Here is a table of points, one per row:
{-0.12, -0.54, -0.14, -0.31, -0.21, -0.47, -0.10, -1.00, -1.01, -0.18, -0.40,
 -0.18, -0.59, -0.15, -0.31, -0.16, -0.33, -0.28, -0.54, -0.37, -0.23, -0.30,
 -0.13, -0.95}
{0.41, -0.53, -0.16, -0.27, -0.39, -0.32, 0.09, -0.81, -1.00, 0.57, -0.34,
 -0.17, -0.56, 0.38, 1.38, 0.45, -0.16, -0.51, -0.64, -0.47, -0.22, -0.27,
 0.03, -0.83}
{0.55, -0.54, -0.17, 0.56, -0.23, -0.21, 0.02, -0.67, -0.94, 0.52, -0.27,
 -0.21, -0.53, 0.47, 2.60, 0.50, -0.14, 0.22, -0.56, -0.33, -0.21, -0.25,
 -0.03, -0.72}
{0.19, -0.54, -0.15, 2.00, 0.45, -0.07, -0.21, -0.64, -0.82, -0.15, -0.20,
 -0.16, -0.52, 0.10, 2.94, 0.02, -0.26, 1.80, -0.40, -0.03, -0.21, -0.24,
 -0.22, -0.62}
{-0.36, -0.48, -0.09, 3.05, 1.52, 0.28, -0.27, -0.71, -0.70, -0.46, -0.14,
 0.24, -0.51, -0.34, 2.25, -0.40, -0.40, 3.06, -0.35, 0.12, -0.22, -0.27,
 -0.26, -0.46}
{-0.55, -0.35, -0.04, 2.79, 2.44, 0.90, -0.05, -0.77, -0.66, 0.33, -0.06,
 1.05, -0.50, -0.27, 0.84, -0.12, -0.42, 2.92, -0.47, -0.06, -0.23, -0.32,
 -0.07, -0.12}
{0.06, -0.24, -0.10, 1.25, 2.52, 1.59, 0.17, -0.67, -0.67, 1.85, 0.11,
 1.96, -0.45, 0.54, -0.58, 0.94, -0.30, 1.38, -0.56, -0.26, -0.21, -0.34,
 0.12, 0.47}
{1.31, -0.22, -0.24, -0.53, 1.45, 2.02, 0.09, -0.27, -0.67, 2.85, 0.47,
 2.33, -0.36, 1.74, -1.30, 2.15, -0.15, -0.48, -0.43, 0.02, -0.15, -0.28,
 0.04, 1.21}
{2.41, -0.31, -0.30, -1.47, -0.34, 1.86, -0.23, 0.40, -0.52, 2.37, 1.02,
 1.66, -0.26, 2.53, -1.15, 2.62, -0.06, -1.46, -0.17, 0.95, -0.10, -0.19,
 -0.24, 1.81}
{2.47, -0.41, -0.15, -1.27, -1.86, 1.11, -0.37, 1.12, -0.13, 0.57, 1.55,
 0.06, -0.23, 2.21, -0.54, 1.86, -0.07, -1.24, -0.11, 2.06, -0.13, -0.13,
 -0.34, 1.96}
{1.19, -0.36, 0.12, -0.50, -2.30, 0.01, -0.08, 1.58, 0.48, -1.34, 1.69,
 -1.69, -0.29, 0.77, -0.11, 0.21, -0.14, -0.45, -0.31, 2.49, -0.21, -0.15,
 -0.06, 1.50}
{-0.77, -0.06, 0.21, -0.01, -1.63, -1.07, 0.38, 1.55, 1.16, -2.22, 1.13,
 -2.61, -0.33, -1.06, -0.19, -1.46, -0.18, 0.03, -0.44, 1.70, -0.25, -0.23,
 0.34, 0.59}
{-2.25, 0.40, -0.05, -0.15, -0.55, -1.82, 0.46, 1.02, 1.68, -1.87, -0.08,
 -2.23, -0.18, -2.29, -0.60, -2.31, -0.11, -0.16, -0.04, -0.08, -0.13, -0.27,
 0.39, -0.42}
{-2.45, 0.88, -0.45, -0.68, 0.11, -2.14, 0.00, 0.21, 1.73, -0.97, -1.47,
 -0.91, 0.31, -2.35, -0.93, -2.09, 0.13, -0.71, 0.90, -1.93, 0.14, -0.19,
 -0.04, -1.25}
{-1.51, 1.20, -0.53, -1.10, 0.07, -2.05, -0.52, -0.60, 1.10, -0.35, -2.40,
 0.38, 1.09, -1.47, -0.93, -1.21, 0.54, -1.10, 1.72, -2.93, 0.42, 0.02,
 -0.46, -1.81}
{-0.12, -0.54, -0.14, -0.31, -0.21, -0.47, -0.10, -1.00, -1.01, -0.18, -0.40,
 -0.18, -0.59, -0.15, -0.31, -0.16, -0.33, -0.28, -0.54, -0.37, -0.23, -0.30,
 -0.13, -0.95}
{-0.08, -0.44, 0.27, -0.29, -0.15, -0.37, -1.41, -0.86, -0.97, -0.19, -0.31,
 -0.17, -0.43, -0.12, -0.19, -0.14, -0.64, -0.25, -0.74, -0.38, 0.11, 1.83,
 -1.35, -0.89}
{-0.09, -0.35, 1.19, -0.29, -0.13, -0.32, -1.27, -0.75, -0.86, -0.17, -0.24,
 -0.18, -0.30, -0.12, -0.19, -0.13, -0.13, -0.26, -0.83, -0.35, 0.88, 2.97,
 -1.22, -0.84}
{-0.12, -0.18, 2.30, -0.29, -0.15, -0.31, 0.16, -0.68, -0.70, -0.15, -0.21,
 -0.18, -0.24, -0.14, -0.29, -0.14, 1.19, -0.27, -0.67, -0.29, 1.93, 2.81,
 0.14, -0.77}
{-0.12, 0.25, 2.66, -0.28, -0.22, -0.34, 1.40, -0.57, -0.60, -0.14, -0.13,
 -0.14, -0.27, -0.13, -0.39, -0.14, 2.51, -0.26, -0.23, -0.26, 2.61, 1.77,
 1.31, -0.69}
{-0.06, 1.00, 1.61, -0.25, -0.27, -0.34, 1.14, -0.32, -0.62, -0.15, 0.10,
 -0.06, -0.32, -0.09, -0.39, -0.11, 2.92, -0.22, 0.22, -0.28, 2.26, 0.56,
 1.06, -0.60}
{-0.03, 1.85, -0.38, -0.24, -0.22, -0.26, -0.32, 0.14, -0.63, -0.15, 0.54,
 -0.02, -0.18, -0.06, -0.29, -0.09, 2.17, -0.20, 0.19, -0.30, 0.84, -0.29,
 -0.31, -0.52}
{-0.05, 2.38, -2.04, -0.26, -0.08, -0.04, -1.42, 0.77, -0.41, -0.12, 1.08,
 -0.08, 0.34, -0.07, -0.18, -0.08, 0.82, -0.23, -0.41, -0.24, -0.95, -0.72,
 -1.33, -0.41}
{-0.09, 2.23, -2.34, -0.27, 0.03, 0.29, -0.89, 1.41, 0.16, -0.09, 1.48,
 -0.18, 1.24, -0.09, -0.14, -0.10, -0.32, -0.25, -1.02, -0.12, -2.15, -0.94,
 -0.79, -0.17}
{-0.06, 1.36, -1.31, -0.21, -0.01, 0.66, 0.94, 1.80, 0.97, -0.09, 1.42,
 -0.16, 2.17, -0.07, -0.17, -0.08, -0.80, -0.20, -0.77, -0.05, -2.17, -1.09,
 1.01, 0.30}
{0.04, 0.12, 0.06, -0.12, -0.18, 0.94, 2.49, 1.76, 1.69, -0.11, 0.80,
 0.05, 2.62, 0.01, -0.25, -0.02, -0.80, -0.10, 0.65, -0.09, -1.25, -1.15,
 2.55, 0.92}
{0.11, -0.95, 0.73, -0.09, -0.29, 0.98, 2.41, 1.19, 1.97, -0.08, -0.19,
 0.37, 2.21, 0.07, -0.32, 0.03, -0.79, -0.05, 2.42, -0.14, -0.17, -0.99,
 2.48, 1.44}
{0.05, -1.51, 0.46, -0.15, -0.14, 0.68, 0.76, 0.23, 1.65, 0.00, -1.13,
 0.59, 0.91, 0.04, -0.31, 0.04, -1.01, -0.11, 3.10, 0.05, 0.37, -0.65,
 0.83, 1.53}
{-0.04, -1.60, -0.22, -0.21, 0.27, 0.05, -1.17, -0.90, 0.78, 0.07, -1.68,
 0.55, -0.84, 0.00, -0.15, 0.01, -1.32, -0.21, 1.84, 0.60, 0.18, -0.29,
 -1.15, 1.08}
{0.06, -1.51, -0.61, -0.11, 0.72, -0.76, -2.09, -1.92, -0.45, 0.03, -1.74,
 0.27, -2.41, 0.11, 0.20, 0.08, -1.42, -0.15, -0.81, 1.31, -0.32, -0.11,
 -2.18, 0.21}
Along one direction, these points spread out more than along any other. Take the direction at right angles to it along which they spread out most. Go by this last direction. Where along it does each point below lie, from 0 to 99? 50 is the average, and the first point above lies past it. One standard deviation of the points above along it is 16.
{-2.25, 0.40, -0.05, -0.15, -0.55, -1.82, 0.46, 1.02, 1.68, -1.87, -0.08,
 -2.23, -0.18, -2.29, -0.60, -2.31, -0.11, -0.16, -0.04, -0.08, -0.13, -0.27,
 0.39, -0.42} 36
{0.06, -1.51, -0.61, -0.11, 0.72, -0.76, -2.09, -1.92, -0.45, 0.03, -1.74,
 0.27, -2.41, 0.11, 0.20, 0.08, -1.42, -0.15, -0.81, 1.31, -0.32, -0.11,
 -2.18, 0.21} 75
{0.04, 0.12, 0.06, -0.12, -0.18, 0.94, 2.49, 1.76, 1.69, -0.11, 0.80,
 0.05, 2.62, 0.01, -0.25, -0.02, -0.80, -0.10, 0.65, -0.09, -1.25, -1.15,
 2.55, 0.92} 16
{0.05, -1.51, 0.46, -0.15, -0.14, 0.68, 0.76, 0.23, 1.65, 0.00, -1.13,
 0.59, 0.91, 0.04, -0.31, 0.04, -1.01, -0.11, 3.10, 0.05, 0.37, -0.65,
 0.83, 1.53} 35
{-0.55, -0.35, -0.04, 2.79, 2.44, 0.90, -0.05, -0.77, -0.66, 0.33, -0.06,
 1.05, -0.50, -0.27, 0.84, -0.12, -0.42, 2.92, -0.47, -0.06, -0.23, -0.32,
 -0.07, -0.12} 70
{-0.09, -0.35, 1.19, -0.29, -0.13, -0.32, -1.27, -0.75, -0.86, -0.17, -0.24,
 -0.18, -0.30, -0.12, -0.19, -0.13, -0.13, -0.26, -0.83, -0.35, 0.88, 2.97,
 -1.22, -0.84} 68
{-0.03, 1.85, -0.38, -0.24, -0.22, -0.26, -0.32, 0.14, -0.63, -0.15, 0.54,
 -0.02, -0.18, -0.06, -0.29, -0.09, 2.17, -0.20, 0.19, -0.30, 0.84, -0.29,
 -0.31, -0.52} 51
{2.41, -0.31, -0.30, -1.47, -0.34, 1.86, -0.23, 0.40, -0.52, 2.37, 1.02,
 1.66, -0.26, 2.53, -1.15, 2.62, -0.06, -1.46, -0.17, 0.95, -0.10, -0.19,
 -0.24, 1.81} 44
{0.06, -0.24, -0.10, 1.25, 2.52, 1.59, 0.17, -0.67, -0.67, 1.85, 0.11,
 1.96, -0.45, 0.54, -0.58, 0.94, -0.30, 1.38, -0.56, -0.26, -0.21, -0.34,
 0.12, 0.47} 64
{-0.05, 2.38, -2.04, -0.26, -0.08, -0.04, -1.42, 0.77, -0.41, -0.12, 1.08,
 -0.08, 0.34, -0.07, -0.18, -0.08, 0.82, -0.23, -0.41, -0.24, -0.95, -0.72,
 -1.33, -0.41} 46
